In the data rows, the value 128 means zero.
Some points, one per row:
[ 94. 171. 184.  99. 151. 113.  97.  90. 120. 109. 104.  93. 132. 109. 140. 201. 140. 155. 163.
 139. 121. 112. 124. 125. 125. 119. 158. 104. 184. 106. 135.  76.]
[124. 107. 133. 155. 119. 151. 174. 193. 125. 108. 154. 163. 122. 147. 114.  99.  84.  92.  93.
 180. 122. 168. 172. 161.  85. 134.  97. 160.  81. 102. 118. 140.]
[158. 105. 118. 128. 115. 123.  94. 114. 160. 134. 137. 120. 154. 150. 122.  95. 146. 112. 148.
  98. 114. 115. 108. 123. 155. 134. 144.  99. 116. 169. 124. 159.]
[ 84. 145. 186. 139. 142. 143. 174. 185.  89.  96. 125. 168. 132. 125. 108. 147.  97. 111.  82.
 214. 127. 164. 181. 141.  78. 131.  94. 179. 108.  61. 108.  95.]
[117. 127. 147. 169. 156. 152. 169. 179. 129. 113. 141. 165. 105. 141. 111. 114.  81. 105.  80.
 200. 133. 197. 176. 134.  99. 136.  90. 185.  62.  73. 118. 130.]
[141. 118. 130. 121. 143. 125. 111.  89. 162. 154. 145. 116. 101. 147. 128. 139. 117. 131. 139.
 109. 154. 142.  94. 106. 155. 129. 130. 125.  88. 170. 146. 146.]
[118. 135. 120.  96. 136. 107. 122.  95. 153. 119. 143. 115. 113. 193. 136. 130. 162. 138. 170.
 112. 141. 101. 118. 122. 145. 131. 137. 122. 150. 142. 123. 132.]
[138. 126. 110. 163. 132. 148. 182. 194. 115. 134. 147. 179. 122. 129. 108. 100.  94. 110.  76.
 168. 135. 162. 172. 139.  92. 151.  91. 176.  88.  90. 116. 147.]
[113. 131. 126. 109. 128. 119. 113. 109. 117. 122. 113. 101. 139. 106. 123. 145. 163. 160. 137.
 108.  96.  76. 111. 125. 126. 125. 157. 110. 167. 132. 148. 112.]
[142. 122. 112. 124. 115. 122. 119. 104. 129. 134. 116. 117. 124. 121. 142. 137. 135. 150. 129.
 109. 113. 123. 117. 133. 144. 106. 130.  98. 139. 169. 136. 126.]
[120. 134. 120. 123. 123. 127. 106.  91. 124. 129. 109. 110. 128. 105. 131. 157. 144. 141. 145.
 100. 128. 118. 103. 120. 140. 115. 150. 104. 150. 152. 142. 117.]
[137. 125. 117. 127. 140. 137.  97.  83. 158. 159. 134. 129. 107. 144. 128. 147. 115. 119. 146.
 113. 145. 147.  89. 111. 150. 127. 120. 121. 105. 169. 137. 133.]
[132. 128. 111. 106. 119. 115. 116. 110. 137. 130. 130.  99. 128. 120. 135. 119. 159. 141. 155.
 104. 130. 108. 102. 117. 151. 124. 139. 113. 158. 127. 140. 105.]
[134. 122. 123. 108. 112. 107. 107. 101. 133. 123. 131. 125. 142. 129. 127. 126. 157. 142. 160.
 105. 124.  99. 104. 123. 135. 128. 156.  99. 153. 146. 121. 128.]
[123. 137. 143. 127. 146. 142. 102.  80. 149. 142. 101. 117. 115. 142. 141. 156. 122. 124. 132.
 109. 135. 156. 108. 113. 148. 131. 129. 121. 115. 163. 145. 119.]
[125. 126. 116. 116. 114. 108. 116.  92. 137. 138. 125. 116. 121. 129. 144. 135. 141. 131. 156.
 112. 136. 113. 109. 124. 148. 114. 130. 113. 141. 158. 139. 117.]
[156.  92. 117. 141. 140. 131. 102. 117. 171. 154. 143. 129. 141.  12. 127.  94. 121. 112. 149.
  96. 133. 127.  94. 112. 152. 143. 119. 109.  69. 185. 133. 150.]
[124. 114. 107. 144. 100. 128. 196. 206.  92. 102. 146. 143. 167. 116. 110.  96. 125. 119.  71.
 168. 112. 107. 169. 166.  78. 139. 135. 161. 145.  58.  98. 140.]
[138. 125. 128. 120. 134. 134.  95. 104. 141. 155. 120.   0. 123. 127. 133. 122. 139. 132. 153.
 107. 132. 125.  93. 111. 153. 135. 137. 124. 105. 146. 137. 126.]
[ 77. 157. 153. 120. 121. 110. 186. 212.  75.  79. 135. 136. 123. 102.  99. 151. 126. 139.  81.
 200. 126.  98. 188. 163.  65. 118. 132. 154. 185.  32.  92.  93.]
[149. 113. 119. 128. 112.  70. 102.  95. 144. 139. 123. 125. 134. 147. 153. 114. 145. 113. 138.
 101. 133. 137. 107. 114. 146. 137. 140. 105. 117. 168. 108. 156.]
[124. 102. 121. 183. 137. 157. 162. 185. 125. 123. 133. 171. 113. 137. 113. 102.  63. 102.  66.
 180. 140. 175. 166. 146.  91. 144.  86. 183.  66. 112. 114. 154.]
[105. 129. 157. 141. 121. 133. 181. 211.  90. 106. 145. 159. 138. 111. 105. 110. 118. 122. 111.
 194. 133. 125. 170. 154.  77. 148. 136. 161. 126.  54.  90. 114.]
[145. 125.  95. 124. 117. 131. 105.  98. 136. 146. 121. 127. 138. 120. 128. 104. 140. 143. 137.
  97. 118. 116.  97. 115. 156. 126. 143. 114. 142. 142. 151. 147.]
[129. 106. 114. 154. 118. 151. 191. 193. 113.  94. 162. 158. 141. 125.  96.  87. 205. 106.  85.
 179. 138. 146. 178. 146.  85. 132. 103. 163. 205.  88. 115. 154.]
[127. 123. 141.  77. 133. 143. 176. 196.  98. 128. 131. 161. 115. 132. 118. 104.  88. 108.  86.
 114. 137. 161. 167. 145.  87. 146.  97. 179. 101.  79. 115. 137.]
[148. 119. 118. 120. 122. 126. 107. 109. 154. 145. 126. 122. 125. 132. 137. 118. 140. 145. 145.
  87. 139. 111.  94. 118. 149. 127. 133. 100. 119. 171. 129. 150.]
[137. 148. 134. 127. 132. 124.  99.  92. 133. 138. 113. 117. 130. 121. 146. 138. 119. 127. 140.
 101. 126. 140. 103. 117. 149. 119. 138. 107. 140. 157. 142. 122.]
[112. 152. 127. 110. 130. 115. 113.  92. 145. 120. 120. 107. 114. 121. 144. 166. 146. 154. 148.
 123. 120. 110. 118. 115. 136. 105. 140.  94. 151. 134. 144. 112.]
[123. 133. 139. 117. 124. 111. 103. 102. 126. 115. 104. 117. 143. 122. 130. 149. 139. 152. 141.
 115. 111. 117. 112. 125. 146. 106. 141.  93. 160. 152. 143. 112.]
[110. 156. 138. 114. 126. 111. 117.  90. 108. 124. 113.  96. 123. 106. 133. 183. 145. 159. 138.
 119. 138. 104. 121. 114. 142. 129. 151.  98. 164. 124. 136.  79.]
[ 76. 175. 167. 133. 130. 116. 177. 186.  81.  86. 123. 152. 117. 113. 104. 166. 122. 136.  93.
 208. 142. 125. 188. 141.  70. 101. 119. 158. 160.  41. 123.  73.]
[113. 138. 120. 151. 131. 137. 179. 200. 101. 117. 149. 147. 112. 123. 106. 114.  90. 120.  79.
 137. 144. 153. 163. 150.  84. 130. 113. 181. 107.  56. 117. 134.]
[116. 135. 109. 137. 125. 137. 194. 195. 101.  98. 143. 147. 110.  93. 103. 116. 122. 137.  73.
 168. 126. 122. 175. 144.  83. 135. 109. 255. 150.  38. 123. 125.]
[169.  94.  99. 127. 109. 132. 116. 111. 172. 234. 140. 128. 147. 152. 130.  89. 144. 118. 145.
  85. 117. 133.  96. 132. 150. 138. 130.  99.  95. 175. 140. 161.]
Here are 10 more points, each followed by its number:
[112. 122. 138. 150. 122. 142. 178. 204.  81.  95. 146. 135. 141. 109. 103. 116. 112. 121.  72.
 192. 110. 132. 187. 160.  77. 144. 122. 164. 133.  56. 111. 119.] 0
[122. 141. 135. 102. 139. 117. 102. 109. 132. 125. 123. 108. 116. 115. 133. 163. 135. 147. 165.
 113. 125. 111. 123. 121. 146. 119. 138. 111. 150. 128. 128. 112.] 1
[127. 146. 137. 119. 234. 128. 103.  80. 130. 106. 110. 117. 123. 117. 138. 167. 145. 140. 134.
 113. 114. 142. 126. 129. 142. 120. 139. 112. 153. 137. 156. 114.] 2
[117. 123. 135. 153. 128. 137. 171. 189. 101. 112. 138. 166. 139. 104. 109. 104.  99.  97.  73.
 171. 126. 126. 180. 151.  83. 135. 100. 161. 111.  86. 116. 134.] 3
[122. 147. 128. 123. 133. 112. 112.  94. 142. 119. 132. 116. 126. 136. 132. 144. 150. 147. 151.
 114. 143. 111. 102. 119. 145. 116. 140. 115. 144. 147. 142. 108.] 4
[104. 139. 148. 110. 142. 116. 106.  92. 139. 132. 128. 114. 118. 137. 135. 149. 130. 121. 156.
 119. 127. 112. 114. 123. 130. 123. 137. 101. 130. 136. 130. 110.] 5
[118. 120. 143. 162. 150. 152. 174. 179. 124. 127. 147. 162. 116. 144.  99. 107.  85. 105.  76.
 185. 135. 189. 160. 140.  89. 146.  97. 197.  83. 104. 117. 138.] 6
[109. 142. 165. 142. 154. 135. 174. 184. 120.  97. 143. 162. 129. 126. 120. 123. 107. 114. 101.
 192. 144. 165. 166. 137.  88. 144. 105. 192.  96.  47. 119. 127.] 7
[129. 136. 136. 100. 101. 113.  96. 111. 124. 122. 114. 109. 168. 112. 141. 120. 176. 129. 158.
 108. 108.  93. 114. 128. 151. 133. 173.  90. 167. 126. 119. 124.] 8
[113. 116. 151. 148. 126. 138. 176. 196. 113. 110. 143. 165. 134. 126. 110. 105.  87.  96.  89.
 173. 133. 172. 172. 150.  87. 153. 112. 183. 106.  69.  92. 141.] 9
Which three of these numbered points are nearest to each point below, ignoring the direction in which the first points spread most? Their numbers follow each, nearest first.
[104. 127. 132. 134. 134. 133. 191. 194.  91.  90. 135. 135. 130. 115. 115. 126. 110. 115.  84.
 191. 118. 134. 182. 155.  74. 140. 115. 166. 137.  66. 106. 125.] > 0 1 5
[104. 151. 151. 150. 136. 142. 173. 181.  98.  95. 134. 162. 117. 138. 119. 134.  99. 100. 103.
 194. 134. 157. 179. 145.  70. 128. 111. 165. 123.  55.  98. 113.] > 5 4 7
[131. 127. 125. 119. 231. 126. 119.  95. 133. 121. 111. 124. 157. 114. 139. 122. 157. 125. 140.
 186.  97. 136. 122. 124. 147. 123. 147. 103. 142. 159. 125. 141.] > 2 7 0
[136. 116. 152. 118. 138. 125.  97.  99. 143. 143. 123. 128. 140. 156. 131. 115. 131. 123. 154.
 112. 133. 140. 107. 132. 147. 138. 135. 114. 110. 164. 127. 135.] > 9 7 6
[ 75. 134. 190. 133. 165. 138. 180. 185. 110.  96. 138. 154.  99. 134. 104. 154.  74.  86.  99.
 218. 150. 146. 181. 142.  69. 130.  94. 173.  99.  62. 115. 101.] > 5 7 1
[136. 154. 147. 132. 136. 139.  99.  83. 141. 148. 108. 122. 122. 129. 137. 136. 128. 134. 142.
 105. 140. 156. 106. 107. 162. 118. 125. 115. 116. 158. 146. 122.] > 7 9 6
[153. 126. 120. 142. 134. 143.  96.  84. 150. 161. 125. 129. 110. 146. 132. 130. 103. 130. 134.
 109. 141. 155.  96. 114. 162. 134. 120. 129.  83. 182. 141. 136.] > 6 9 7
[127. 134. 141. 106. 111. 100. 109. 116. 113. 121. 128.  94. 152. 103. 136. 151. 163. 142. 165.
 116. 128.  84. 106. 128. 127. 129. 165. 100. 193. 116. 110. 118.] > 8 1 0
[117. 116. 157. 144. 128. 134. 173. 201. 110. 109. 141. 150. 121. 146. 112. 108.  94. 101.  91.
 195. 138. 153. 171. 146.  80. 141. 105. 167. 108.  72.  94. 142.] > 9 3 7
[ 99. 166. 156. 105. 134. 106. 102. 144.  97. 101. 100.  94. 126. 104. 124. 178. 151. 175. 147.
 132. 115.  90. 125. 133. 131. 123. 153.  97. 184. 105. 138.  78.] > 1 8 4
[126. 139. 106. 111. 124. 127. 118.  93. 135. 131. 129. 104. 115. 124. 138. 140. 142. 154. 141.
 103. 130. 110. 101. 113. 153. 114. 131. 118. 141. 149. 145. 123.] > 4 1 0
[ 85. 151. 152. 139. 136. 141. 178. 196.  81.  89. 131. 137. 121. 112. 100. 142. 123. 133.  94.
 183. 124. 138. 198. 151.  87. 135. 109. 172. 144.  37. 111. 103.] > 1 4 5
[145. 115. 116. 119. 127. 125.  99. 105. 157. 139. 136. 128. 134. 136. 137.  98. 144. 108. 164.
 111. 134. 131. 100. 116. 148. 139. 139. 117. 116. 158. 131. 148.] > 9 3 7
[123. 131. 121. 105. 117. 115. 114. 107. 111. 141. 116. 113. 134. 108. 132. 129. 247. 140. 148.
 105. 134.  96. 117. 116. 146. 119. 158. 104. 174. 136. 121. 124.] > 8 4 0
[138. 107. 125. 166. 148. 159. 175. 189. 155. 132. 154. 171. 117. 169. 114.  67.  61.  90.  79.
 187. 136. 184. 159. 134.  96. 148.  70. 185.  46.  97. 116. 155.] > 6 9 7
[126. 118. 143. 162. 132. 162. 168. 178. 124. 143. 153. 177. 116. 135. 104. 114.  77. 100.  71.
 189. 132. 188. 170. 147.  87. 136.  79. 182.  76. 101. 121. 135.] > 6 9 3
[126. 129. 149. 117. 124. 122.  99.   0. 127. 133. 115. 126. 143. 137. 132. 146. 121. 121. 154.
 108. 119. 123. 107. 113. 132. 132. 149. 110. 130. 155. 125. 122.] > 5 4 7
[ 96. 144. 157. 114. 146. 114. 102.  98. 139. 127. 121. 125. 110. 141. 135. 164. 128. 138. 147.
 133. 116. 133. 119. 106. 138. 120. 131. 112. 136. 143. 143.  97.] > 5 1 4
[105. 148. 135. 144. 123. 137. 178. 185.  93.  99. 132. 140. 139.  92. 121. 119. 118. 117.  80.
 178. 120. 134. 189. 169.  82. 130. 111. 148. 157.  50. 111. 121.] > 0 1 8
[104. 162. 143. 106. 144. 121. 101. 106.  98. 123.  98. 107. 122. 103. 124. 188. 143. 162. 135.
 119. 117. 112. 116. 112. 148. 112. 151. 106. 168. 121. 153.  85.] > 1 4 5
[120. 120. 104. 162. 136. 149. 174. 200.  99. 116. 151. 152. 114. 111.  95.  98. 101. 120.  56.
 175. 134. 127. 175. 137.  85. 140. 107. 178. 108.  69. 131. 124.] > 3 0 9
[103. 153. 158.  99. 135. 107. 109.  97. 108. 120. 107. 109. 130. 110. 152. 178. 140. 147. 152.
 125. 142. 108. 125. 114. 139. 121. 157. 120. 174. 116. 136.  79.] > 1 4 5
[158. 109.  84. 136. 111. 118.  99. 100. 131. 158. 117. 131. 137. 132. 127. 106. 133. 133. 120.
  90. 121. 109. 100. 129. 154. 131. 142. 115. 126. 174. 136. 151.] > 3 9 0
[125. 143. 160. 133. 137. 143. 104.  80. 141. 140. 104. 125. 118. 133. 151. 151. 122. 135. 147.
 114. 145. 162. 116. 123. 141. 126. 130. 115. 106. 150. 136. 117.] > 7 5 9
[113. 121. 151. 144. 133. 134. 184. 189. 107. 106. 146. 160. 112. 108. 116. 124.  89. 117.  72.
 173. 122. 146. 185. 162.  81. 137.  96. 151. 113.  72. 119. 125.] > 3 0 9
[ 98. 130. 164. 141. 131. 143. 168. 199. 106. 100. 146. 156. 132. 142. 105. 125. 105. 108.  84.
 195. 131. 136. 172. 147.  72. 136. 104. 169. 110.  58.  96. 126.] > 5 7 9
[141. 146. 117. 114. 127. 121. 115. 100. 129. 139. 106. 118. 131. 130. 138. 145. 157. 143. 154.
 108. 138. 114. 104. 119. 154. 106. 147. 109. 155. 146. 133. 119.] > 4 1 5
[134. 134. 131. 131. 125. 133.  98.  91. 133. 133. 131. 128. 122. 125. 145. 145. 174. 137. 145.
 104. 139. 123. 114. 125. 149. 123. 135. 109. 135. 149. 142. 125.] > 4 1 5
[117. 134. 163. 153. 142. 141. 187. 195. 195. 100. 147. 156. 112. 118. 101. 128. 100. 116.  89.
 187. 147. 140. 172. 143.  81. 134. 101. 169. 106.  55. 250. 111.] > 7 4 5
[144. 108. 145. 131. 255. 142.  87.  97. 167. 170. 131. 142. 123. 173. 142.  98. 109. 104. 148.
 105. 129. 167.  78.  99. 156. 156. 112. 119.  39. 190. 130. 153.] > 6 7 9
[137. 138. 103. 104. 103. 103. 108. 108. 126. 126. 121. 114. 147. 114. 147. 119. 165. 152. 151.
  65. 118.  84. 125. 130. 146. 131. 155. 102. 175. 131. 126. 126.] > 8 0 1
[115. 133. 147. 142. 145. 138. 176. 207. 117. 102. 143. 163. 137. 131. 110. 107.  95.  99.  96.
 192. 131. 161. 177. 149.  90. 144. 106. 171. 100.  63.  94. 142.] > 9 7 3
[128. 125. 140. 230. 152. 133. 107.  98. 167. 151. 125. 127. 107. 159. 130. 134. 111.  98. 140.
 112. 128. 166. 106. 114. 147. 128. 118. 109.  86. 187. 147. 124.] > 6 9 7
[116. 121. 124. 164. 119. 134. 103.  92. 138. 129. 120. 126. 115. 141. 135. 137. 131. 143. 145.
 126. 132. 127. 114. 113. 150. 109. 139. 118. 129. 157. 128. 126.] > 4 5 3
[113. 134. 160. 119. 156. 109. 102. 103. 151. 124. 113. 111. 123. 146. 142. 159. 140. 139. 161.
 135. 117. 124. 115. 119. 132. 120. 149. 121. 127. 136. 137. 113.] > 5 1 7
[151. 114. 101. 114. 117. 115. 119. 105. 137. 143. 132. 113. 136. 127. 120. 127. 142. 152. 143.
 104.  35.  89. 114. 125. 142. 121. 131. 111. 153. 150. 131. 144.] > 0 3 8
[103. 132. 161. 137. 143. 138. 175. 190. 107. 125. 144. 152. 103. 121. 114. 119.  89. 112.  92.
 201. 165. 149. 164. 142.  85. 134. 108. 189.  96.  49. 105. 111.] > 7 5 9
[109. 147. 137.  98. 103.  98. 112. 107. 104. 113. 123. 111. 144. 100. 148. 153. 167. 152. 156.
 111. 124.  73. 117. 123. 132. 117. 174.  96. 204. 121. 125. 104.] > 8 1 4
[108. 127. 156. 163. 143. 149. 165. 190. 126. 113. 148. 161. 113. 148. 100. 142.  79.  96.  78.
 193. 133. 174. 182. 153.  87. 146.  97. 180.  75.  88. 120. 135.] > 6 9 7
[121. 115. 126. 139. 109. 138. 183. 192.  82. 102. 153. 158. 137. 122. 106. 111. 124. 115.  92.
 178. 121. 130. 172. 165.  71. 131. 115. 163. 144.  64. 101. 134.] > 0 3 8
[ 97. 145. 136. 101. 130. 110. 120. 120. 108. 116. 121.  98. 122. 111. 130. 175. 146. 155. 161.
 118. 139.  93. 109. 125. 137. 117. 141. 119. 172. 120. 137.  88.] > 1 4 5
[163. 102.  85. 144.  97. 122. 121. 103. 153. 164. 130. 201. 135. 150. 121. 103. 125. 116. 119.
  88. 114. 116.  95. 112. 147. 118. 125.  96. 109. 197. 139. 164.] > 3 9 6
[119. 142. 158. 119. 132. 130. 111.  91. 131. 136. 114. 131. 135. 142. 135. 146. 113. 128. 149.
 118. 146. 126. 111. 121. 140. 124. 143. 123. 139. 161. 133. 123.] > 5 4 7
[122. 128. 120. 106. 111. 114. 113. 100. 111. 109. 113. 102. 147. 111. 131. 143. 170. 146. 152.
 102. 118.  87. 126. 131. 135. 112. 157.  97. 175. 129. 136. 122.] > 8 0 1
[123. 146. 141. 134. 156. 137. 101.  78. 160. 149. 121. 128.  82. 151. 121. 161.  92. 135. 129.
 114. 135. 151. 101. 103. 159. 120. 120. 123.  83. 176. 159. 114.] > 6 7 5
[106. 130. 138. 156. 134. 137. 176. 195.  97. 110. 146. 163. 129. 105.  98. 107.  95. 125.  94.
 186. 140. 130. 170. 153.  79. 135. 106. 174. 111.  80. 115. 114.] > 3 4 0
[114. 180. 148. 102. 131. 109. 108.  80.  94. 123.  84. 109. 127.  87. 137. 189. 150. 162. 142.
 116. 126. 107. 133. 120. 144. 118. 159. 109. 189. 110. 149.  76.] > 1 4 5
[ 99. 153. 148. 149. 162. 146. 185. 172. 112. 100. 133. 237. 102. 130. 112. 147.  97. 128.  76.
 202. 138. 173. 175. 138.  93. 113.  86. 171. 103.  78. 131. 111.] > 7 4 5
[127. 117. 149. 152. 125. 136. 172. 203. 123. 100. 157. 167. 135. 144. 110.  95.  90.  87.  92.
 189. 140. 154. 156. 143.  81. 152. 108. 175.  66.  91. 100. 157.] > 9 6 3
[166.  89.  81. 133. 118. 129. 107. 111. 159. 148. 134. 119. 145. 127. 108.  93. 136. 122. 123.
  81. 125. 107.  83. 115. 168. 128. 141. 105. 107. 175. 158. 162.] > 3 9 6
[ 98. 129. 152. 135. 131. 129. 174. 186. 114.  96. 145. 142. 124. 145.  97. 117. 107. 101.  96.
 205. 126. 162. 178. 157.  61. 140.  96. 171.  99.  65. 102. 124.] > 5 7 9
[157. 116. 142. 125. 129. 141.  96.  80. 144. 166. 120. 136. 128. 160. 134. 122. 102. 105. 137.
 104. 143. 159.  95. 117. 151. 137. 129. 125.  84. 194. 125. 154.] > 6 9 3
[123. 122.  89. 107. 108. 115. 113. 112. 122. 118. 120. 114. 152. 112. 126. 127. 160. 137. 160.
 103. 133.  76. 108. 129. 133. 118. 151. 105. 182. 141. 116. 123.] > 8 0 4
[107. 121. 148. 144. 140. 141. 168. 200. 107. 105. 147. 159. 146. 128. 107.  91. 103.  97.  83.
 189. 133. 162. 172. 145.  83. 142. 111. 171. 101.  66. 110. 128.] > 9 3 7
[138. 135.  92. 116. 105. 125. 114. 108. 126. 145. 108. 107. 122. 114. 123. 141. 142. 157. 129.
  91.  23. 103. 125. 124. 156. 110. 134.  97. 157. 158. 143. 127.] > 0 3 1
[ 93. 161. 156.  91. 115.  93. 115. 102.  90.  95. 106.  90. 151.  95. 135. 179. 167. 154. 152.
 123. 113.  52. 126. 136. 122. 110. 173.  93. 212.  98. 134.  86.] > 8 1 4
[129. 141. 157. 116. 145. 128.  84.  85. 130. 147. 114. 128. 106. 134. 146. 158. 126. 130. 153.
 121. 137. 135. 113. 121. 148. 116. 125. 131. 114. 158. 126. 100.] > 5 7 1
[143. 138. 116. 127. 135. 136. 101. 103. 147. 138. 241. 107. 118. 125. 135. 152. 132. 156. 131.
 107. 128. 118. 101. 119. 152. 111. 129. 123. 145. 150. 148. 111.] > 4 1 0
[183.  79.  91. 158. 103. 148.  96.  91. 167. 194. 133. 150. 133. 168. 140.  64.  87.  75. 129.
  88. 149. 156.  82. 109. 166. 136. 130. 127.  57. 238. 124. 187.] > 6 9 3
[117. 140. 133. 117. 122. 130. 110. 107. 100. 131.  95. 104. 126.  94. 139. 173. 132. 150. 139.
 108. 120. 100. 127. 126. 144. 124. 166. 105. 154. 126. 147.  96.] > 1 0 4
[ 99. 184. 149.  87. 135. 107. 118. 101. 104. 117. 113. 103. 126. 103. 152. 172. 166. 162. 162.
 118. 126. 102. 121. 128. 129. 110. 149.  79. 195. 112. 121.  92.] > 1 4 8
[117. 158. 161. 103. 155. 115. 111.  95. 146. 117. 120. 100. 113. 143. 144. 157. 141. 146. 160.
 127. 129. 137. 123. 112. 132. 126. 117. 110. 133. 144. 144. 103.] > 5 1 4
[165. 114.  65. 135. 129. 132. 108. 119. 152. 144. 144. 116. 134. 121. 117. 110. 127. 155. 139.
  73. 120. 108. 108. 104. 171. 123. 129. 110. 111. 167. 157. 138.] > 3 0 9
[143. 135. 142. 121. 126. 106. 109. 100. 140. 128. 129. 119. 140. 139. 142. 135. 146. 138. 145.
 105. 138. 105. 104. 127. 147. 133. 149. 114. 145. 154. 123. 129.] > 4 0 5
[117. 110. 150. 157. 147. 157. 176. 193. 120. 117. 146. 164. 135. 155. 114.  99.  80.  94.  79.
 181. 121. 180. 163. 143.  94. 160.  85. 174.  59.  88. 113. 144.] > 6 9 7
[169. 132. 177. 132. 153. 135. 172. 203. 112.  93. 150. 156. 133. 135. 112. 128. 101. 107. 102.
 206. 121. 135. 179. 154.  68. 149. 110. 165. 101.  59.  89. 106.] > 7 5 9
[103. 138. 157. 157. 138. 142. 179. 184. 105. 101. 137. 156. 115. 131. 107. 122.  84. 116.  87.
 194. 134. 160. 178. 144.  79. 148. 102. 177.  97.  62. 113. 130.] > 7 9 5
[108. 142. 133. 106. 137. 110. 112.  99. 128. 124. 123. 113. 117. 117. 139. 162. 148. 152. 162.
 116. 127. 100. 106. 126. 137. 115. 137. 111. 164. 124. 121. 104.] > 1 4 5
[120. 151. 154.  91. 139. 111. 107.  99. 122. 116. 119. 104. 124. 119. 140. 157. 152. 142. 157.
 134. 129. 105. 121. 116. 133. 126. 152. 118. 148. 109. 120.  96.] > 1 5 4
[ 99. 180. 159. 115. 134. 109. 104.  92. 102. 111.  95.  99. 127.  93. 147. 180. 164. 163. 156.
 116. 120. 101. 129. 129. 134. 110. 144. 102. 174. 110. 144.  77.] > 1 4 5
[133.  92. 118. 152. 130. 152. 179. 212. 125. 128. 153. 168. 126. 153. 113.  76.  85.  84.  76.
 188. 139. 173. 154. 140.  87. 143.  90. 193.  73. 119. 104. 167.] > 6 9 3
[112. 151. 139. 101. 126.  98. 118. 113. 132. 112. 133. 111. 117. 122. 140. 157. 156. 145. 175.
 119. 138.  91. 112. 125. 143. 123. 147. 107. 177. 113. 131. 118.] > 1 4 5
[188.  75.  86. 154. 100. 140.  90.  97. 164. 179. 138. 152. 137. 161. 129.  60. 106.  96. 122.
  65. 146. 156.  90. 109. 169. 148. 127. 123.  68. 217. 129. 190.] > 6 9 3
[124. 159. 119. 127. 116. 113. 124. 117. 118. 121. 126. 105. 148. 100. 134. 139. 171. 150. 158.
 101. 123.  68. 118. 126. 142. 126. 153. 106. 186. 119. 131. 112.] > 8 1 4
[137. 115.  89. 106. 114. 110. 119. 121. 140. 129. 138.  95. 135. 121. 128. 122. 157. 160. 151.
  93. 122.  89.  99. 130. 149. 120. 141.  95. 154. 140. 128. 120.] > 0 4 1
[153. 109. 124. 133. 113. 118. 101.  96. 144. 145. 120. 135. 135. 146. 133. 111. 124. 114. 132.
  88. 130. 134. 105. 113. 156. 130. 139. 121. 114. 185. 121. 155.] > 9 3 6
[ 89. 144. 114. 140. 131. 133. 196. 195.  96.  82. 158. 149. 106. 109. 110. 134. 120. 149.  39.
 197. 142. 123. 185. 140.  75. 113. 108. 166. 154.  42. 109. 110.] > 4 1 0
[115. 155. 129.  97. 139. 112. 110.  98. 137. 125. 122. 109. 119. 120. 139. 151. 157. 155. 163.
 122. 124. 108. 117. 118. 140. 116. 134. 103. 154. 133. 121.  98.] > 1 4 5
[122. 148. 127. 123. 130. 137. 107.  88. 124. 133. 123. 129. 125. 134. 142. 150. 141. 139. 147.
 105. 134. 138. 110. 120. 154. 120. 142. 108. 144. 145. 134. 110.] > 4 5 1
[124. 130. 138. 105. 118. 121. 104.  99. 135. 129. 129. 118. 151. 127. 140. 111. 163. 119. 165.
 112. 119. 105. 113. 131. 133. 123. 145. 106. 141. 145. 111. 136.] > 8 0 5
[120. 141. 126. 122. 134. 115. 111. 109. 135. 128. 116.  97. 123. 113. 114. 222. 138. 149. 152.
 114. 133. 108. 114. 119. 160. 112. 139. 114. 135. 139. 141.  95.] > 1 4 5
[133. 130. 131. 123. 149. 126.  99.  97. 151. 131. 121. 116. 132. 125. 133. 144. 132. 142. 163.
 112. 128. 121. 103. 118. 140. 131. 143. 113. 120. 149. 129. 122.] > 7 5 4
[124. 141.  99.  99. 106. 104. 122. 117. 113. 120. 125.  95. 139.  96. 124. 146. 174. 158. 139.
 105. 110.  63. 122. 135. 138. 111. 148.  94. 200. 126. 126. 109.] > 8 0 1
[ 93. 154. 151. 136. 136. 137. 174. 194.  67.  86. 119. 139. 128.  85. 106. 146. 111. 143.  77.
 191. 118. 136. 179. 161.  76. 133. 125. 166. 159.  34. 126. 104.] > 1 0 4
[162. 120. 105. 108. 113. 132. 116. 116. 171. 147. 151. 113. 129. 146. 139.  86. 198. 119. 176.
  91. 131. 129. 102. 122. 156. 146. 139. 118. 124. 160. 135.   0.] > 4 0 5
[128. 133. 118. 118. 126. 120. 117.  97. 140. 110. 115.  96. 135. 123. 125. 135. 157. 146. 146.
 101. 123. 169. 109. 127. 135. 118. 142. 114. 157. 143. 143. 129.] > 4 0 1
[141. 133. 100. 129. 121. 128. 106.  96. 141. 155. 121. 124. 121. 124. 126. 134. 137. 129. 130.
  87. 130. 137. 102. 119. 148. 122. 124. 113. 123. 165. 150. 126.] > 3 9 4
[126. 111. 129. 153. 130. 137. 187. 192. 110. 112. 155. 162. 126. 134. 121. 105.  89.  93.  79.
 177. 130. 160. 186. 140.  82. 137. 103. 177. 110.  89.  94. 145.] > 9 3 6
